One vector is turned by the same rotation once a tick. Each row is the vector after some number of ticks, and that number follows the row.
The counts run from 0 to 105.
[ -8 -22   3  11   6  -3  13 -37   7 -46 -16  15   3  -6   2  25  -3 -14
   1  18  -5   3 -26 -13  -1  -3 -23   7  19  27   9  18   2   6 -19   1]	3
[ 14  -6  20   3   9   0   0   7  20   2 -24  -8   7  16 -19   6  -4 -27
 -29 -24  33 -20   4  19   5   8   0 -13 -26  -5   4  -4 -15 -16   3 -20]	76
[-10 -22  21  21  14  12   6  -7  -5 -38 -21  12   1 -27  -8  20   1 -38
   0   4 -18 -15  -8  -4 -10  12 -20   9 -11  11  14  19  -2   0 -27   0]	8
[ -3 -22  13 -17 -11  -5  -1 -33  15  -8 -28   0 -14  37  -5  19  -5   0
 -32   2  30  -6 -26  -8   9   4 -19   0   8   6   9   0 -13 -11   0 -14]	64
[ -8 -18  -2   6   6  -7  21 -36  15 -37 -11   7   8  -1  -1  15 -18  -8
   2  21  -3  14 -30 -17  -5   4 -23   3  17  24   5  10  -4   3 -24  -6]	1
[ -8 -16  15 -17  -5  -2   1 -32  21  -7 -20  -9 -17  40  -7   8 -14  -8
 -31   0  32   0 -16 -12   6  13 -23  -2  -1  -7  12 -12  -9 -15  -4 -16]	62
[ -5 -16  14 -18  -8  -5   2 -33  19  -7 -26  -3 -14  40  -7  14 -11  -6
 -31  -1  30  -6 -20  -8   5   9 -22   3   5   0  12  -9 -13 -13  -4  -9]	63
[-12 -10  16 -15  -1   8   2 -22  23  -5 -10  -7 -16  34  -5  -4 -16 -12
 -24   2  28  -2 -12 -13   1  20 -23   4  -2 -14  21 -23  -8 -20   2 -12]	60
[-12 -15  -3   8   8  -6  25 -36  19 -33  -8   1  11   1  -7   3 -22 -12
  -2  25  -2  18 -30 -19  -4   6 -26  -2  14  17   1   3   1  -4 -23  -5]	0
[  8  -5  22   7  19   7   7   7  35 -11 -36 -16  -1   9 -33  21  -7 -10
 -14 -16  19 -25  -9  -3 -13   5  -6 -11 -21 -10  12  -9  -9 -16  -5  -6]	45
[ 14  -1   8  -9  -7 -12  -1  -7  21  -4  -5   3   8  17   0   6  -2 -16
   1 -23  42 -21   4   4  24 -11   0 -28   2  15  21 -18 -21  -7  21 -22]	82
[-26   6  12   4  10  22  17 -14  26 -31  -4   3 -19  -1 -14  -5 -19 -25
   7   3   2  -3  -6 -32  -7  18 -23  -3  10  -7  32 -29  -3 -15  -6   1]	26
[ 15   5  10  -3  -1   7   7   3  35 -21 -33   1  -5  12 -14  23  -9   1
   7 -24  26 -28  -5 -14   8 -14 -11 -17   4   7  24 -20 -14 -19  19   0]	50
[ -4   6   5  12  12  13  16  -3  27 -41 -12  11  -2 -18 -10  12  -9 -16
  28 -10  10 -20  -1 -26   2  -7 -14  -9  16  14  31 -18  -8  -9   6   2]	21
[  8 -26  27  -5  -6   8 -13  -1  -4  -5 -21   5 -14  11   0  20  13 -30
 -32 -25  19 -33   5  14   5  14  -9   1 -22   2  21  10 -11  -3   1  -9]	71
[-11 -18  29   8   4  17  -6  -3   5 -23 -36   9 -21   0 -11  31  10 -23
 -16 -14   1 -29 -10  -7 -10  12 -19  11  -7  -1  21  10  -7  -5  -9   7]	39
[  8   6   6  21  21   0  18   1  35 -33 -27  -6  16 -15 -26  24 -12  -8
  16  -6  13 -16 -10 -13  -6 -13  -4 -24   1  14  12 -10  -5  -8  -1  -3]	17
[  5 -29  25 -14 -13   3 -11 -17   0  -9 -24  13 -14  21   9  26  12 -16
 -29 -21  23 -24 -12   7   5   5 -17   4   1  16  20  15 -16  -6   5  -5]	68
[  1   1  17  -7  -7  18   2  -4  26 -22 -11  13 -16  17   0   2 -12 -13
   7 -18  22 -25   2 -16   9   0 -15 -11   8   1  43 -27 -13 -18  19   1]	54
[ -9 -19  -2   7   5  -6  15 -35  12 -39 -16   8   5  -4  -1  19 -12 -14
   0  22  -5  10 -30 -17  -4   1 -26   1  19  25   6  12  -2   2 -21  -5]	2
[  1 -26  17 -14 -16  -7 -13 -27  10  -8 -26   6 -14  30  -1  24   6  -7
 -30 -13  25 -12 -19   0   8   2 -21   2   9  14  18  13 -13  -6   2 -10]	66
[-22   5  12   7  10  23  14  -9  25 -35  -6   6 -11  -1  -4  -4 -16 -24
  10  -2   2 -11  -4 -32  -2  11 -23  -6   8  -5  35 -29  -3 -11  -2  -3]	25
[-12 -18  13  -7  -6 -12 -19 -15 -14  -1 -11   7   3   7  13  26  25 -37
 -29 -16  20 -25   4  17  23   9   2  -9   4  17   2  17 -18  11   6 -21]	100
[ -6   2   7  12   9  13  16  -5  28 -42 -12  13  -5 -14  -6   9 -11 -18
  29  -9   4 -19   4 -26   1  -1 -16 -11  14  12  38 -23 -11  -3   9   5]	22
[  8 -19  27  -1   4   9  -7   2   4  -3 -21   1  -9  11  -8   9   4 -33
 -30 -28  22 -30   5  20   6  14  -7   1 -30  -6  14   5 -13 -11   1 -11]	73
[-19  -2   8 -15  -6   3  -2 -23   3   2  16  10  -8  24  13 -22  -9 -41
 -19  -8  28  -5   8  -3  22  21 -17  -8   4 -10  24 -22 -16  -7   7 -24]	89
[ 19   3   7 -10   1 -14   2  -8  22 -10 -10   0   8  16  -3   9 -10  -9
  -5 -27  41 -19   3   8  21  -8   3 -25   2  13  15 -18 -22 -11  23 -19]	81
[ 16  -9  21   2   9   4  -7   9  13   2 -20  -7  -1  15 -19   7  -4 -31
 -30 -28  29 -26   5  21   6  15  -3  -9 -32  -7  10  -6  -9 -11   2 -21]	75
[  7 -27  22  -9 -13   6 -17 -12  -3 -11 -26  12 -15  18   4  25  12 -20
 -32 -25  21 -28  -6  14  11   5 -16   5  -9  10  19  15 -14  -1   1  -3]	69
[ -7 -13  15   4  -3  -7 -19  -5 -11   3  -4   7   2  -1   9  21  25 -45
 -24 -19  16 -32  13  23  17  15   4 -12  -9   6   5  13 -16  10   3 -23]	102
[ -4 -14  20  27  26  14   9   1  13 -29 -27  -4   9 -26 -25  18  -7 -38
  -3  -1  -8 -17  -7   1 -15  18 -13   2 -22  -2   7   7   0  -2 -25  -7]	11
[ -9 -25   4  15   5   3  11 -24   1 -45 -19  14  -3 -14   2  28   1 -21
   1   7 -10  -7 -18  -8  -4   7 -26   8   9  23  12  23   0   3 -22   2]	5
[  0  -3   9  23  26   5  20   3  33 -28 -30 -11  15 -24 -30  18 -14 -21
   3  -7   6 -13 -10  -3 -12   1  -7 -10 -15   3  -1  -5  -2  -6 -18 -10]	14
[ -9 -24  12  19   5   9   8 -20  -2 -47 -17  16  -4 -21   2  27   2 -29
   3   3 -13 -12 -13  -6  -4   7 -20   7   2  21  14  25   2   8 -23   6]	6
[ 18  -7  16  -4   9  -8  -1   1  22   5 -21 -12   6  15 -20   5  -8 -19
 -21 -23  38 -20   3  17  12   8   3 -20 -22  -1   7 -11 -15 -10   6 -22]	77
[ 13   0  11  -5   2   6   3  -3  31 -20 -22   7 -10  12  -8  17 -11   2
   7 -23  29 -25   0 -15   6 -13 -11 -15   3   7  32 -24 -16 -16  22   1]	51
[-11  -4  18 -17  -6  20  10 -16  21 -14  -4  -1 -19  31  -8 -11 -19 -20
 -16  -7  26 -11  -4 -16   5  22 -24   1  -4 -11  35 -26  -9 -18   5  -7]	58
[ -6  -6  12 -14  -8  17   3 -10  21 -15  -5   7 -23  23   2  -8 -15 -17
  -3 -19  24 -17   4 -17   8  15 -25  -2   4 -11  43 -29 -14 -17  14  -7]	56
[-23  -6  12  -1   7   5  10 -27  29 -22 -18  -8 -13  14 -17  10 -18 -10
 -13  19  15   5 -27 -30  -8  15 -21   3  12  -6  13 -14  -2 -15 -11  -4]	30
[ -7 -19  28  11   6  20  -4   5  10 -24 -35   3 -21  -3 -12  31   9 -26
 -14 -15   5 -33  -3  -8 -14  14 -15  10 -17  -4  21  10  -4  -3  -7   3]	40
[-12 -22  19   5  -5  11  -7 -14   8 -29 -35  14 -22   1  -4  40  11  -9
 -12 -10   4 -27 -19 -15 -12   1 -23   8   5  11  18  11  -8  -3  -9   6]	37
[ 24   2  14  -5   6 -16   4  -3  26   4 -18  -7   9  16 -13   5  -6 -14
 -13 -26  42 -15  -3  12  18  -6   4 -27 -15   7   8 -14 -20 -13  17 -26]	79
[  8   1  15  -9  -7   9   1  -5  25 -20 -12  11 -20  16   0   9 -13  -9
   9 -23  23 -28   4 -17   4  -4 -17 -12   7   7  41 -29 -14 -18  22  -2]	53
[-21 -13  12   0   3  -1   9 -36  28 -23 -30  -1  -9  20 -12  23  -8  -8
 -12   9  12   0 -29 -25  -8   9 -25   2  13   3   9   0  -6 -11 -12  -3]	32
[ -7  -3  15   5   7  -7 -15   3  -9   7  -1   1   1  -6   0  11  23 -49
 -22 -20  17 -28  13  25  17  17   5 -13 -17  -3  -2   4 -19   6   4 -24]	104
[-26  -2   7   2   6  12  20 -24  31 -27 -10  -1 -11   7 -18  -1 -23 -18
  -9  11   7   1 -15 -33 -11  21 -24   1   7 -10  22 -19  -6 -12 -17  -2]	28
[-16   0  11 -15  -5   5   0 -19   5  -3  18   6  -7  18  13 -21  -7 -39
 -14 -13  27 -10   8  -1  20  21 -11 -12   5  -4  26 -23 -20 -14  14 -23]	88
[-15 -12  13   1   4   0   7 -33  22 -26 -31   3 -16  12  -9  30  -5   0
 -12  12  10  -5 -31 -24  -6   0 -23   3  18   9  11   1  -6  -4  -8  -1]	33
[ 24  -1  13  -5  11  -5   1   2  25   2 -15  -9  12  18 -16   7 -10 -19
 -21 -25  37 -19   3  17  16   0   6 -24 -18   2   6 -17 -18 -19   8 -25]	78
[ -8 -16  14   1  -3 -13 -18 -12 -16  -2  -8  13  -1   2  16  25  25 -40
 -24 -15  20 -30   6  21  19   9   1  -8  -3   8   3  15 -17  10   5 -23]	101
[  8   6   7  18  27  -1  19   2  34 -30 -31 -11  13 -17 -29  24 -13 -12
   8  -5   9 -13  -7  -9  -7 -10  -6 -21  -6  11   5  -9  -6  -7  -8  -5]	16
[ 20   8  15  -1   7   2   6   5  38 -15 -32  -5  -3  13 -19  25  -6   2
   0 -17  35 -27  -4  -9   0 -13  -6 -22  -3   8  22 -18 -10 -17  17  -5]	49
[-10 -21  27   9   1  15  -4  -6   9 -25 -35  12 -24   2  -9  33  12 -15
 -17 -13   0 -33 -13 -13 -12   8 -20   9  -2   5  22  16  -4  -5  -8   5]	38
[  1  -6  13  24  30   4  19   6  25 -31 -31 -11   9 -22 -33  19 -10 -24
  -2  -1   2 -14 -11  -4 -11   7  -9  -8 -21   1   3   2   0  -6 -24  -6]	13
[ -7 -13  15  28  25  14  12  -2   7 -33 -24   4   3 -29 -21  20  -4 -37
  -1  -2 -13 -16  -5   0 -15  17 -15   1 -22   3   7  13   2   0 -28  -1]	10
[-10   0   9 -14 -11   4  -6 -16   3  -7  14  12  -4  20  15 -14  -5 -33
  -6 -18  29 -13  12  -2  25  16 -12 -12   2  -2  31 -23 -22  -4  16 -20]	87
[  1  -7  27  10  19  16   4   9  22 -12 -35  -9 -10   0 -28  25  -4 -20
 -14 -18  10 -27  -4   0 -13  15  -8  -3 -28  -8   8  -2  -4 -15 -12  -3]	43
[ -7  -5  14 -16  -8  18   4  -9  21 -12  -2   7 -24  25  -3 -11 -17 -19
  -7 -11  22 -11   2 -19   4  16 -24   1   0 -12  38 -26 -11 -17   9  -3]	57
[-27   1  11   5  13  19  12 -16  28 -30  -9  -3 -13   5 -12   0 -18 -21
   1   9   6  -1 -10 -28  -6  19 -28   0   7 -11  27 -20  -5 -15  -9  -4]	27
[ -6  -1   6 -13 -12  -1  -2 -15   6  -9  11  15  -8  19  13 -12  -4 -32
  -3 -22  28 -17  11  -3  26   7 -12 -15   6   7  31 -24 -19  -6  25 -15]	86
[  9   2  13  -6  -5   9   4  -3  32 -22 -20   6 -11  15  -2  11 -11  -7
  13 -23  28 -31   0 -17   5  -8 -14 -11   9   4  37 -27 -16 -12  24   1]	52
[-21 -10   7 -16  -4 -10  -3 -32   2   6   4  -5  -4  29   2  -8  -6 -33
 -35   4  33   3  -4  -1  17  20 -10 -10   3  -7   5 -10 -19  -7  -2 -34]	92
[ 12 -14  23  -1   5   5  -7   6   8   1 -22  -3   0  10 -12   6  -2 -34
 -27 -30  30 -26   7  20   5  12  -3  -8 -31  -6  11  -2 -13  -9  -2 -13]	74
[ 10   0   2 -12  -8  -5  -2  -8  14  -8  -1  12   3  15   8   2  -4 -15
   2 -25  37 -23   9   6  28  -7  -6 -25   7  18  31 -20 -20  -8  27 -18]	83
[-13   7   7   9   6  22  15  -5  23 -39  -8  13 -10 -11  -8   3 -13 -21
  26  -7   4 -15  -2 -29  -2   5 -21 -11  14   1  37 -25 -11  -9   3   7]	23
[ 10 -21  28  -4  -1  10 -15   1   3  -3 -23   6 -13  12  -6  11   5 -35
 -29 -27  18 -34   6  20   5  16  -8  -2 -23   0  21   8 -10  -9  -3 -11]	72
[ 16   4  18   2   9   2   9   3  40 -16 -36  -7  -1   9 -24  22  -9   1
  -1 -19  26 -24  -7  -6   0 -11  -9 -19  -8   4  20 -21 -10 -14   8  -6]	48
[ 11   5   8  18  20  -1  19  -1  32 -36 -24   0  12 -20 -20  19  -9  -7
  18  -6  13 -15 -10 -14  -1 -13  -4 -20   5  17  16 -12 -12  -7   0  -1]	18
[-16 -14   7 -11 -11 -23  -7 -33  -4   1  -7   1   6  25   6  13  10 -24
 -36   1  29  -4 -16   6  20   4  -7  -8  10  12  -5   7 -17   5   2 -28]	96
[-10   1  14   3   9  -7 -13   7  -3   8  -6  -4   9  -5  -2   8  17 -50
 -25 -20  17 -23  15  22  15  18  10 -17 -17  -7  -3  -2 -16   1  -3 -27]	105
[  4   6   8  23  31   0  18   4  30 -31 -33 -11  14 -15 -31  21 -12 -15
   8   0  11 -13 -11 -10  -8   0  -8 -15 -11   5   4  -3  -4  -4 -14  -6]	15
[ -4 -23  17 -12 -14  -7  -7 -31  11  -9 -25  -1 -12  36  -2  24   1  -3
 -28  -7  27 -10 -21  -3  10   3 -19   5   6  11  10   7 -14  -7   0 -10]	65
[ -2  -1  16 -12  -8  22   3  -8  22 -21  -7  11 -22  19   0  -2 -12 -16
   3 -19  19 -20   2 -15   8  10 -18  -5   5   0  45 -25 -14 -16  17   1]	55
[ -1 -12  29  10  16  19  -3   9  18 -14 -35  -6 -16  -2 -22  27   1 -23
 -17 -18  11 -29  -6  -1 -10  16 -16   5 -24 -14  17  -2  -3 -13 -12   1]	42
[  3   1   7 -13 -12   3  -6 -14   7 -10  11  20  -5  16  15  -7  -2 -27
   0 -23  30 -16  14   1  26   0  -9 -18   9  12  32 -24 -22  -9  27 -16]	85
[ 15   2  17   7  17   4   7   8  36 -13 -37 -11  -2  10 -29  23 -12  -2
  -7 -20  28 -23  -6  -5  -3  -3  -6 -19 -13   3  13 -15 -12 -20   5 -10]	47
[ -2  -7  16  27  31  12  13   3  19 -29 -30  -7  10 -20 -26  18 -10 -32
   0  -7  -1 -13  -6  -4 -16  10 -11  -6 -22   0   2   5  -3  -5 -23  -6]	12
[-19 -11   4 -17  -2 -16   3 -41   5   7   0  -5   2  29   4  -1   0 -28
 -40   7  32   7 -12   4  22  20  -9  -7   6  -4  -1  -7 -17  -3  -3 -32]	93
[ 11  -1  20  11  18   7   6   9  35  -9 -38 -13  -5   5 -30  24 -12  -7
  -9 -18  22 -21  -6  -8  -6   2  -4 -14 -20  -5  13 -12 -10 -17   0  -5]	46
[-14  -9  16   1   5  -9 -18   1 -12   5  -7   5   4  -5   6  16  23 -45
 -23 -19  15 -30  12  24  15  14   6 -16 -14   2   2  10 -17   8   3 -22]	103
